500 stands for zero in the data rows.
Some points, each followed by its number:
array([563, 520, 568, 623, 417, 563, 722, 738, 680, 494, 486, 722, 674, 574,
       667, 618, 644, 659, 763, 575, 425, 522, 490, 509]) 0
array([672, 607, 520, 570, 592, 487, 517, 440, 492, 635, 608, 482, 545, 514,
       451, 441, 519, 556, 629, 594, 580, 470, 380, 610]) 1
array([418, 490, 549, 506, 466, 353, 469, 410, 445, 420, 433, 562, 349, 458,
       415, 490, 616, 434, 565, 548, 448, 306, 248, 498]) 2
array([630, 437, 449, 423, 420, 559, 550, 437, 651, 310, 332, 516, 491, 469,
       562, 617, 484, 627, 514, 561, 570, 492, 712, 632]) 3
array([590, 554, 533, 666, 530, 639, 522, 459, 573, 531, 605, 552, 565, 610,
       638, 481, 438, 661, 611, 558, 589, 619, 739, 576]) 4
array([568, 544, 513, 582, 446, 619, 557, 519, 529, 458, 603, 623, 615, 670,
       621, 564, 618, 693, 668, 575, 554, 640, 607, 515]) 5
array([642, 593, 544, 542, 535, 620, 688, 519, 516, 572, 543, 528, 682, 726,
       565, 493, 616, 545, 456, 549, 550, 458, 449, 560]) 6
array([474, 647, 526, 580, 520, 574, 619, 639, 543, 469, 520, 556, 470, 522,
       614, 592, 667, 526, 514, 572, 474, 484, 487, 442]) 7
array([610, 556, 501, 565, 523, 473, 517, 535, 517, 625, 536, 480, 519, 655,
       597, 649, 670, 547, 608, 564, 596, 600, 399, 574]) 8
array([328, 382, 486, 385, 380, 565, 379, 551, 570, 514, 556, 367, 540, 381,
       455, 374, 370, 463, 424, 599, 479, 549, 691, 534]) 9
array([588, 284, 485, 549, 386, 471, 587, 464, 699, 456, 493, 481, 477, 461,
       497, 509, 461, 673, 437, 461, 494, 476, 610, 466]) 10
array([586, 530, 580, 585, 553, 542, 548, 682, 640, 546, 590, 698, 520, 552,
       599, 626, 720, 601, 586, 623, 590, 562, 473, 571]) 11
array([710, 596, 464, 431, 400, 605, 566, 577, 663, 614, 619, 432, 553, 525,
       522, 507, 466, 611, 459, 587, 753, 625, 714, 610]) 12
array([356, 357, 522, 471, 488, 165, 392, 410, 313, 345, 293, 521, 236, 292,
       316, 602, 325, 147, 447, 192, 132, 169, 155, 339]) 13
array([516, 599, 580, 533, 667, 618, 503, 685, 550, 561, 449, 538, 563, 614,
       560, 443, 400, 471, 452, 509, 559, 562, 527, 612]) 14
array([508, 490, 481, 521, 683, 512, 497, 681, 571, 628, 491, 605, 564, 627,
       555, 552, 489, 410, 515, 592, 590, 574, 441, 519]) 15
array([581, 600, 452, 529, 501, 688, 682, 602, 523, 516, 610, 612, 564, 680,
       740, 637, 631, 554, 593, 562, 528, 579, 525, 436]) 16
array([443, 462, 480, 451, 532, 648, 405, 420, 448, 450, 499, 404, 586, 496,
       463, 510, 556, 506, 410, 539, 588, 622, 737, 555]) 17
array([428, 620, 558, 363, 404, 677, 483, 561, 506, 461, 553, 405, 577, 553,
       543, 440, 508, 555, 492, 593, 498, 602, 621, 512]) 18
array([640, 503, 489, 483, 499, 597, 639, 398, 475, 608, 653, 443, 569, 548,
       497, 645, 616, 606, 430, 472, 638, 573, 626, 611]) 19
array([531, 603, 579, 523, 516, 599, 390, 385, 493, 601, 633, 457, 631, 558,
       485, 474, 539, 593, 496, 550, 612, 468, 492, 485]) 20
array([446, 556, 540, 357, 459, 352, 183, 318, 234, 593, 692, 344, 516, 437,
       401, 230, 405, 469, 373, 412, 513, 556, 596, 677]) 21
array([513, 578, 496, 627, 582, 611, 539, 506, 513, 550, 465, 567, 672, 655,
       642, 587, 643, 663, 568, 563, 597, 616, 463, 439]) 22
array([411, 488, 363, 447, 601, 507, 408, 484, 524, 693, 571, 451, 552, 665,
       613, 366, 389, 434, 531, 578, 571, 507, 467, 559]) 23
array([358, 228, 407, 408, 519, 257, 426, 449, 471, 430, 354, 429, 324, 286,
       298, 475, 390, 333, 518, 301, 374, 292, 235, 503]) 24
array([712, 525, 445, 557, 505, 589, 407, 386, 644, 436, 551, 633, 597, 527,
       531, 543, 484, 656, 523, 479, 433, 569, 655, 488]) 25
array([738, 623, 551, 524, 550, 695, 606, 482, 572, 604, 610, 520, 592, 555,
       564, 617, 631, 633, 449, 487, 609, 591, 672, 663]) 26
array([354, 319, 464, 385, 471, 323, 528, 536, 514, 445, 370, 546, 319, 396,
       292, 455, 474, 307, 441, 321, 326, 305, 263, 451]) 27
array([653, 386, 459, 566, 362, 534, 582, 313, 647, 243, 325, 577, 417, 361,
       432, 496, 457, 683, 504, 596, 744, 480, 560, 522]) 28
array([509, 516, 589, 620, 513, 599, 466, 478, 600, 358, 541, 583, 593, 513,
       497, 427, 454, 736, 534, 502, 517, 638, 797, 488]) 29
array([254, 219, 453, 365, 446, 277, 336, 411, 386, 383, 322, 458, 264, 215,
       183, 414, 347, 182, 451, 394, 233, 261, 326, 192]) 30
array([377, 555, 505, 448, 593, 464, 418, 537, 397, 651, 522, 475, 580, 636,
       564, 540, 503, 454, 408, 367, 429, 538, 484, 537]) 31
array([541, 438, 478, 506, 516, 472, 621, 438, 411, 526, 521, 395, 382, 473,
       507, 596, 665, 502, 477, 510, 528, 401, 352, 593]) 32
array([439, 433, 462, 458, 536, 694, 430, 455, 445, 364, 527, 431, 600, 507,
       477, 458, 446, 533, 316, 414, 432, 627, 764, 577]) 33
array([257, 509, 473, 435, 506, 456, 313, 527, 395, 552, 547, 423, 542, 446,
       521, 453, 371, 356, 433, 465, 456, 657, 620, 561]) 34
array([  0, 245, 130,   0, 106,  51,   9, 164, 102, 350, 399, 155, 201, 129,
        78,   0,  21,  57,   0,   0, 152, 199, 295, 394]) 35
array([450, 314, 384, 352, 361, 343, 460, 246, 298, 493, 490, 314, 378, 279,
       324, 394, 537, 508, 428, 378, 409, 349, 283, 503]) 36
array([483, 567, 534, 442, 479, 745, 505, 568, 596, 492, 650, 512, 518, 465,
       532, 533, 506, 503, 423, 551, 463, 504, 575, 511]) 37
array([440, 572, 503, 590, 488, 529, 575, 623, 620, 690, 614, 543, 537, 617,
       622, 520, 599, 563, 580, 597, 533, 657, 556, 486]) 38
array([695, 643, 649, 625, 600, 713, 562, 526, 589, 565, 643, 641, 632, 635,
       613, 574, 537, 511, 542, 501, 457, 536, 618, 590]) 39
array([525, 531, 624, 691, 593, 645, 695, 666, 603, 552, 511, 741, 598, 563,
       582, 545, 641, 539, 642, 573, 545, 589, 493, 497]) 40
array([460, 674, 620, 532, 495, 576, 457, 484, 461, 589, 641, 570, 572, 573,
       518, 486, 559, 612, 535, 599, 639, 519, 518, 579]) 41
array([394, 415, 560, 505, 564, 311, 573, 632, 472, 489, 362, 603, 347, 490,
       446, 536, 371, 321, 620, 510, 413, 411, 351, 398]) 42
array([579, 492, 478, 454, 539, 548, 308, 390, 505, 589, 570, 443, 596, 482,
       449, 477, 583, 574, 495, 578, 593, 593, 660, 608]) 43
array([584, 514, 477, 600, 528, 634, 715, 678, 541, 482, 564, 582, 644, 750,
       764, 545, 535, 566, 649, 553, 501, 625, 548, 514]) 44
array([491, 478, 632, 689, 653, 509, 611, 644, 609, 633, 466, 571, 338, 355,
       463, 634, 560, 381, 676, 557, 450, 494, 336, 418]) 45
New points follow, each followed by the numbers of its three nearest points above, looking only along the 7 directions in which the numbered points spread most, smallest number first.
array([607, 600, 635, 540, 496, 673, 516, 605, 763, 594, 666, 513, 606, 660,
       583, 578, 482, 555, 595, 625, 539, 534, 669, 631]) 4 38 39
array([638, 510, 458, 651, 606, 696, 545, 502, 549, 467, 429, 509, 524, 527,
       649, 582, 535, 566, 637, 670, 588, 619, 678, 653]) 4 5 11
array([420, 566, 650, 475, 634, 576, 555, 590, 506, 605, 478, 530, 423, 502,
       520, 494, 478, 412, 514, 648, 430, 355, 501, 486]) 7 14 15
array([506, 599, 482, 508, 568, 399, 392, 670, 488, 536, 468, 413, 487, 475,
       430, 356, 474, 479, 431, 516, 528, 460, 465, 610]) 23 31 34
array([599, 455, 613, 578, 430, 670, 578, 504, 704, 389, 470, 649, 634, 544,
       510, 524, 456, 657, 570, 603, 607, 530, 562, 522]) 4 5 25
array([626, 577, 637, 648, 449, 671, 693, 621, 640, 552, 572, 623, 600, 501,
       588, 544, 573, 654, 715, 595, 540, 596, 580, 594]) 5 11 40
array([572, 561, 500, 628, 642, 623, 546, 569, 557, 503, 458, 545, 489, 528,
       619, 616, 662, 624, 598, 462, 491, 648, 556, 524]) 7 11 22
array([479, 547, 458, 544, 488, 491, 496, 573, 520, 654, 657, 485, 493, 557,
       615, 567, 631, 646, 525, 487, 541, 594, 616, 546]) 6 38 41
array([484, 705, 641, 434, 554, 538, 452, 557, 430, 555, 472, 560, 492, 526,
       477, 465, 492, 510, 501, 513, 449, 487, 464, 509]) 14 20 31
array([282, 207, 459, 392, 516, 145, 305, 478, 363, 253, 224, 482, 211, 228,
       198, 321, 245, 268, 526, 333, 273, 150,  92, 381]) 13 24 30
array([203,  64, 107, 164, 202, 194, 121,   0, 127, 302, 313,  51, 210, 217,
       120, 198, 194, 277, 136, 199, 354, 221, 306, 149]) 30 35 36
array([575, 584, 515, 548, 533, 691, 448, 476, 525, 527, 567, 530, 570, 535,
       532, 462, 475, 561, 551, 616, 637, 624, 620, 585]) 4 41 43
array([507, 572, 546, 600, 505, 637, 495, 602, 596, 484, 596, 469, 546, 570,
       577, 514, 469, 550, 584, 640, 598, 678, 703, 576]) 4 18 38
array([603, 651, 483, 527, 407, 497, 565, 511, 517, 532, 614, 606, 618, 623,
       568, 460, 476, 583, 580, 554, 562, 538, 535, 493]) 5 22 41
array([550, 523, 470, 352, 474, 460, 473, 328, 464, 591, 716, 460, 567, 552,
       437, 512, 534, 600, 378, 370, 735, 632, 539, 496]) 19 20 43
array([492, 415, 260, 191, 323, 349, 487, 360, 421, 417, 576, 364, 430, 533,
       316, 379, 541, 557, 290, 304, 554, 500, 364, 361]) 2 32 36
array([690, 548, 602, 614, 505, 541, 586, 462, 480, 575, 576, 418, 578, 523,
       428, 520, 626, 617, 428, 490, 624, 562, 503, 564]) 1 19 20
array([484, 633, 589, 519, 522, 496, 468, 605, 565, 627, 555, 499, 513, 629,
       602, 338, 362, 489, 523, 554, 531, 616, 477, 479]) 14 23 38
array([596, 585, 503, 609, 566, 658, 687, 582, 581, 653, 583, 558, 598, 604,
       631, 471, 425, 539, 550, 594, 619, 535, 450, 524]) 8 11 38
array([390, 381, 375, 333, 388, 274, 440, 270, 339, 417, 416, 379, 473, 466,
       268, 311, 574, 515, 283, 327, 384, 284, 316, 415]) 24 27 36
array([496, 356, 451, 522, 570, 355, 474, 545, 389, 323, 320, 519, 263, 322,
       348, 523, 416, 297, 576, 469, 362, 353, 290, 539]) 24 27 42
array([494, 349, 233, 288, 392, 403, 443, 300, 289, 398, 478, 186, 331, 456,
       372, 489, 482, 439, 190, 305, 532, 430, 512, 353]) 24 27 36
array([670, 583, 517, 427, 558, 623, 585, 467, 432, 606, 600, 341, 621, 690,
       492, 520, 574, 648, 534, 650, 677, 536, 541, 484]) 6 19 41
array([476, 412, 551, 479, 518, 325, 506, 607, 452, 373, 331, 630, 418, 349,
       339, 554, 448, 335, 658, 497, 366, 387, 305, 333]) 2 27 42
array([362, 376, 513, 572, 561, 431, 595, 629, 475, 453, 340, 541, 305, 321,
       426, 517, 497, 395, 618, 467, 337, 484, 446, 427]) 2 27 42
array([586, 648, 678, 565, 713, 482, 406, 544, 553, 551, 377, 586, 474, 567,
       491, 602, 628, 490, 585, 535, 536, 454, 326, 463]) 1 7 45
array([344, 516, 538, 515, 546, 616, 377, 543, 628, 448, 412, 342, 603, 465,
       634, 602, 445, 502, 418, 577, 574, 590, 612, 451]) 17 18 37
array([596, 673, 622, 661, 566, 490, 586, 565, 518, 573, 535, 644, 578, 707,
       734, 639, 684, 625, 672, 538, 376, 579, 591, 556]) 16 22 40
array([581, 525, 446, 554, 638, 462, 398, 396, 515, 483, 500, 401, 458, 544,
       486, 464, 659, 670, 448, 475, 662, 519, 402, 537]) 1 20 43
array([558, 525, 500, 596, 549, 648, 616, 481, 498, 480, 470, 488, 627, 669,
       656, 513, 637, 740, 592, 591, 665, 606, 608, 523]) 4 5 22
array([559, 649, 611, 543, 638, 333, 505, 703, 614, 587, 417, 611, 442, 505,
       516, 732, 660, 506, 622, 555, 522, 473, 340, 465]) 7 11 45
array([531, 443, 505, 517, 405, 523, 682, 529, 475, 550, 579, 374, 552, 601,
       495, 554, 578, 533, 478, 555, 682, 619, 530, 531]) 6 8 19
array([330, 569, 470, 389, 503, 426, 229, 430, 384, 490, 472, 384, 631, 488,
       368, 424, 448, 387, 428, 555, 470, 450, 492, 473]) 21 31 34
array([670, 509, 505, 612, 444, 610, 736, 531, 652, 465, 554, 570, 598, 565,
       556, 555, 437, 525, 513, 602, 581, 629, 694, 523]) 3 4 37
array([652, 629, 590, 636, 549, 623, 575, 572, 658, 503, 551, 705, 543, 550,
       622, 520, 513, 498, 637, 583, 481, 557, 587, 563]) 11 39 40
array([632, 293, 354, 442, 182, 322, 448, 164, 422, 235, 298, 366, 359, 331,
       367, 236, 148, 405, 247, 274, 311, 380, 484, 208]) 24 30 36
array([610, 672, 525, 590, 567, 667, 553, 527, 489, 484, 518, 577, 572, 661,
       683, 551, 523, 551, 645, 663, 609, 591, 470, 527]) 5 11 22
array([633, 487, 421, 313, 340, 370, 408, 442, 524, 477, 546, 255, 439, 513,
       359, 421, 562, 597, 302, 286, 660, 582, 526, 497]) 17 32 43
array([579, 586, 544, 659, 568, 612, 545, 564, 539, 489, 495, 501, 485, 585,
       678, 518, 587, 615, 629, 561, 523, 603, 551, 535]) 5 11 22
array([341, 503, 434, 501, 528, 525, 438, 650, 485, 394, 483, 351, 510, 475,
       581, 491, 409, 378, 427, 647, 539, 592, 576, 453]) 9 18 34
array([618, 732, 650, 505, 396, 620, 580, 634, 608, 458, 644, 528, 535, 601,
       654, 550, 445, 586, 566, 536, 430, 576, 715, 591]) 4 5 37
array([520, 519, 484, 546, 624, 473, 392, 608, 515, 558, 442, 480, 556, 571,
       553, 544, 602, 592, 470, 478, 510, 585, 590, 695]) 14 37 41
array([406, 403, 583, 512, 464, 656, 756, 605, 678, 547, 396, 530, 548, 572,
       616, 564, 592, 460, 642, 631, 457, 487, 494, 395]) 0 7 40
